128 stands for zero in the data rows.
Some points, one per row:
[155 169  99 127 149 110 150 121 150  90 124 110 117 127 128 108 148 146
 119 100  88 122 132  99  94 100 187 100 110 154 148 133]
[162  97 106 129 134 148 130  73 175 138 179 133 143 102 180 109 102 136
 150 158 137  78 123 123 113 135 119  93 116  78 151 136]
[166  86 121 152 147 121 149 183 122 134 169 147 140 111 152 133 113 148
 115 144 135 103 181 176 114 199  99 144  79 183 117 122]
[125 136 138 129 123 125 166 136 152 136 145 120 103 130 154  94 119 102
 123 137 148 107 151  94 134 165 107 155 127 131 127 107]
[123 107 136 146 127 113 128 119 157 107 104 140 147 129 117 109 134 129
 157 104 106  94 158 133 128 125 145 123 129 142 119 125]
[156  95 126 121 148 104 135 137 110 142 115 144 130 111 127 154 107 145
 136 126 138 145 121 107 118 108 125 143 131  91 133 132]
[ 86 140 157 126  92 127 149 199 118 134 102 108  87 160 139 148 165  92
 105  81 154 120  92 164 113 112 102 119 160 178 136 123]
[135  90 117 147 180 144 123 107 100 137 164 161 139 117 134 139  88 123
  98 148 107 146  94 137 122 198 113 156 109  88 126 107]
[116 107 107 154 135 126  99 136 114 137 146 126 114 131 146 111 133 123
 129 105 115 136 126 112 125 131 108 103 113 122 138 102]
[134 154 144 164 155 102 129 119 123 119  98 106 143 138 120 138  87 157
 118 156 100  71 136 111 151 129 149 133 149 132  79 140]
[126 133 105 111 183 121 135 137 147 109 167 161 100 101 113 146  77 130
 131 181 148 150 155 106 146 157  92 133 122  89 118 123]
[136 136 122 121 104 112 138 124 138 110 117 136 153 161 122 136 117 138
 112  90 141 144 102 113 146  87 146 102 143 128 155 155]
[115 134 151 113  72 137 146 150 160 113  81 103 158 157 129 106 201 127
 130  96 110 158 104 121 110  96 140 166 141 175 129 168]
[ 80 115 138 122 103 111 127 163 131 145  64 115  96 169 115 172 188 108
 126 103 109 104  90 115  86  94 116 180 125 187 124 137]
[142 160 125 124 139 148  79 128 137 131 118 121  87 129 151 107 130 109
 175 147 135 134 127  97 161 126 128 111 123 103 147 139]
[108 117 135 118 102 150 110 177  95 136  84 117  97 145 111 115 189 139
 140 108 169 130 112 152  98 138  88 182 140 171  81 147]
[169 165 130 105 144 141 125 102 127 129 125 132 134 106 135 107  82 104
 121 152 151 141 127 121 129 131 143 110 129 110 147 120]
[113 153 160  86  94 143 126 162 119 155  57 124 110 146 121 139 200  92
 141  87 127 150 148 128 137  92 102 167 176 196 142 122]
[161 148 147 115 121 116  97  78 141 105 154  96 125 152 116 126  86 131
 173 106 130 145  99 104 115 127 167 138 122 136 174 182]
Then 10 other points, each followed by its number:
[ 85 133 127 134 133 127 152 115 122 122 146 134 179 136 120 171 119 115
 147 159 164 108 144 139 140 108  97  97 129 116 142 105] 0
[124 132 127  99 109 148 135 144 121 154 109 110 107 123 132 126 115 128
 129 125  96 137  81  68 153 101 144  95 113 101 172 157] 1
[118 126 148 132  68 125 150 171  76  96 108 114  93 178 109 138 175  98
 119  84 145 146 105 119 106 134 127 131 185 201 120  99] 2
[145  97 131 133 122 107 129 151 138 124 155 191 148 122 118  95 109 109
 163 118  92 113 117 122 143 169 130 141 118 147 139 123] 3
[109 149 119 129 128  91  87 116 112 124 185 115 118 121 152 138 114 180
 143 146 123 112 161 139 112 133 159 121 114 109 147 119] 4
[124 105 105 134 171 127 119 125 145 141 131 143 152 142 119 164 101 139
 121 125 100 125 125 151 133 131 104 131 117  87 128 162] 5
[156 106 105 131 161 102 167 126 144 108 201 180 123 114 113 113 146 139
  65 150 140 117 159 134 124 167  91 150 129 124 121 126] 6
[179 129  85 154 156 128 130 100 121 115 177 177 144  87 129  99  75 122
 102 190  92  74 181 153 117 122 153 103 142  61 110 133] 7
[120 143 126 160 135 143 120 110 111 142  75 136  96 124  82 108 181 156
 113 114 130 113 118 126 137  94 154 154 154 132 151 140] 8
[128 184 157  58 109 146 133 129 140  91 119 126 118  94 132 129 101  85
 133 135 167 149  96 113 122 105 136 127 138 168 156 100] 9
Which two of these numbered points are nearest to each point below, looking only along the 3 directions in which the first points spread most? Their numbers follow each, nearest first.
[ 76 125  86 159  90 145 129 105  92 140 111 104 142 144  97 150 159 135
 132  98  82  94 172 152 143 109 171 152 153 100 137 166] > 8 3
[103 100 118 138 136 129 121 151 136 125  89 102 134 167 153 136 162 168
 134  92 130 113 158 144 175  93 151 106 129 113  84 120] > 8 3
[108 142 127 107 124 129 143 108 104 140 102  94 119 144 102 139 121 152
 156 120 123 129 144 117  97 109 129 104 102 152 162 112] > 8 1
[133 129 110 139 141 116 121  76 177 165 158  86 166 116 149 156 113 160
 149 143 118 136 157 118 149 113 179  52 134 100 122 141] > 4 5
[123  85 109 123 153 159 159 116 134  87 125 176 158 120 115  83 138 165
  81 115 122 157 134  87 143 133 117 145 122 127 102 111] > 3 5
Here are 10 other points, each followed by its number:
[132 135 157 141 106 130  99 204 120 108  83 143  80 151  81 126 179 100
  90 125 179 121  91 151  92 133 105 190 131 150 138  58] 0
[100 111 119 189 168 141 140 100 103 110 126 119 150 132 145 162 108 111
  84 151 124 129 177 130 123 167 161 154 153 119 141 141] 1
[164 153 150 119  87 125 123 160 149 121 130 123 129 160 148 127 125 113
 104  94 145 120 123  82 136 115 148 119 135 149 136 127] 2
[130 127  88 165  67 145 128 132 141  86  66  89 152 135 155 139 176 120
 131  99 145 167  90 131 118  89 144 130 115 134 139 162] 3
[138 107  79 132 161 106 131 107 109 121 214 128 151  88 131 130  94 128
 137 186 141 133 158 132 160 164 111 153  96 103  96 118] 4
[145 147 110 110 121 105 127 114 134 149 108 141 104 136 132 115 123 151
 131 123 103 129 165  98 136 110 138 132 137  90 130 159] 5
[146 119 149 156  83 119 100 116  94 129 130 120 134 101 112 128 108 126
 152 133 123 131  86  83 102  89 151  93 135 133 147 134] 6
[122 153 152 114 171 120  74 116 116 129 131 125 126 105 127  87 104 107
 170 160 114 114 106 122 110 111 134  73 109  67 141 105] 7
[125  94 146  90  91 108 110 155 151 113  82  99 144 160 104 142 131 127
 135  77 126 123  70 180 135  83 136 123 164 133 104 134] 8
[143 105 116 148 190 147 164  89 114 163 160 126 136 120 121 130  96 142
 115 142 113 115 172 146 141 184 123 122 113  75  89 118] 9
Which two of these numbered points are nearest to each point below, looking only along the 3 directions in which the first points spread most? Their numbers follow each, nearest first.
[126  93 141 127  55 173  92 178  90 116 104 123 108 126  99 121 201  99
 131  77 150 137 115 157 117 114 117 143 115 190  84 106] > 0 8
[115 154 131  77  89 145 146 181 118 130  72  69 106 136 102 121 203 130
 143  87 130 159  95 135 122 118 130 163 106 196 162 119] > 8 3
[140 124 136 123 127 155 131 115 134 147 147 125 142 115 124 125 107 165
 130 161 132 154 142 153 130 168 124 118 128 124 121 140] > 1 5
[127 104  99 131 148  74 118 109 176 135 180 125 137 150 145 150 116 134
 137 120 119 108 154 157 116 113 134 119 143 112 105 152] > 1 5
[104 146 100 133  67 130 133 115 132 143  96 143 141 129 122 153 138 107
 147 140  87 102 123 153 156 139 146 129 121 115 104 173] > 2 5
